Small tables with named rows and columns. After each table, cells are looked up by row and column.

dufi
cols = pode, pup, zimig, vutide, fugeb
digefer: [199, 60, 143, 181, 145]
pove: [153, 47, 192, 158, 170]
durage: [202, 61, 147, 172, 123]
tisibav: [156, 42, 198, 150, 183]
punet: [168, 101, 90, 155, 93]
ludul: [108, 199, 51, 112, 75]
fus: [101, 129, 171, 112, 174]

What is the pup of ludul in dufi? 199
What is the pup of pove in dufi? 47
What is the fugeb of fus in dufi? 174
What is the zimig of tisibav in dufi? 198
What is the vutide of pove in dufi? 158
What is the zimig of digefer in dufi? 143
What is the fugeb of durage in dufi? 123
What is the zimig of durage in dufi? 147
What is the pup of punet in dufi? 101
What is the vutide of fus in dufi? 112
What is the vutide of tisibav in dufi? 150
What is the zimig of fus in dufi? 171
What is the pode of durage in dufi? 202
What is the fugeb of digefer in dufi? 145
What is the pup of digefer in dufi? 60
What is the pup of fus in dufi? 129
What is the zimig of pove in dufi? 192
What is the zimig of ludul in dufi? 51
What is the vutide of ludul in dufi? 112
What is the vutide of durage in dufi? 172
Which row has the largest zimig? tisibav

Table tukeket
fields: kom, zab, fazu, dilod, kizu, gez
zime: [115, 68, 128, 51, 116, 184]
dodeseb: [167, 163, 119, 170, 105, 69]
tadepov: [127, 114, 131, 121, 95, 115]
firavaz: [135, 116, 136, 134, 98, 100]
gen: [164, 157, 121, 170, 102, 69]
rekazo: [184, 112, 249, 83, 152, 137]
zan: [112, 64, 138, 47, 120, 178]
dif: [162, 156, 108, 171, 110, 84]

What is the kizu of firavaz in tukeket?
98
What is the fazu of zime in tukeket?
128
What is the dilod of dodeseb in tukeket?
170
What is the zab of tadepov in tukeket?
114
What is the kizu of zan in tukeket?
120
What is the fazu of firavaz in tukeket?
136
What is the gez of tadepov in tukeket?
115
What is the dilod of firavaz in tukeket?
134
What is the kom of zime in tukeket?
115
What is the kizu of dif in tukeket?
110
What is the kom of firavaz in tukeket?
135
What is the dilod of dif in tukeket?
171
What is the gez of zan in tukeket?
178
What is the kizu of tadepov in tukeket?
95
What is the dilod of tadepov in tukeket?
121
Row with the largest dilod: dif

falaba
|  | nev | tazafom | fufesem | fim | nuv | zar | ginas | muf | bir | dokoz |
|---|---|---|---|---|---|---|---|---|---|---|
| ropugal | 46172 | 47231 | 31515 | 76974 | 67169 | 38074 | 58393 | 50908 | 28235 | 47503 |
| fereg | 45962 | 52288 | 44499 | 72683 | 59426 | 50947 | 53294 | 24318 | 44613 | 53640 |
| zos | 41280 | 34402 | 44498 | 78559 | 42466 | 31849 | 48589 | 60736 | 26747 | 37040 |
| tav | 29025 | 25679 | 36283 | 78670 | 16815 | 39581 | 12317 | 61422 | 56037 | 31617 |
| pab | 25824 | 23834 | 28716 | 81607 | 55026 | 36618 | 33373 | 79628 | 37293 | 44653 |
| tuk | 35670 | 35372 | 29271 | 79078 | 55402 | 37564 | 40734 | 63950 | 36576 | 43688 |
| pifonu | 40632 | 47401 | 14318 | 77220 | 68567 | 44284 | 40562 | 52434 | 46049 | 49650 |
| moni | 29926 | 31051 | 33428 | 78800 | 51701 | 42093 | 34565 | 62229 | 44248 | 45820 |
| zubi | 41063 | 44578 | 44338 | 73805 | 42912 | 49158 | 39648 | 31267 | 50830 | 46973 |
| muk | 39938 | 37768 | 36763 | 78549 | 59697 | 36165 | 53031 | 60674 | 27813 | 44539 |
| fekov | 42289 | 39132 | 48536 | 76699 | 49947 | 38249 | 53929 | 49207 | 29231 | 44056 |
| lizom | 40131 | 41665 | 19888 | 79128 | 68527 | 37152 | 47736 | 64261 | 32710 | 46527 |
| zabagul | 49635 | 46104 | 46289 | 75236 | 36831 | 36824 | 49233 | 40142 | 34322 | 36730 |

What is the zar of ropugal in falaba? 38074
What is the nuv of muk in falaba? 59697
What is the ginas of tuk in falaba? 40734
What is the zar of moni in falaba? 42093
What is the tazafom of tuk in falaba? 35372
What is the nuv of tav in falaba? 16815
What is the fim of lizom in falaba? 79128
What is the bir of zubi in falaba? 50830
What is the nuv of lizom in falaba? 68527
What is the ginas of fereg in falaba? 53294

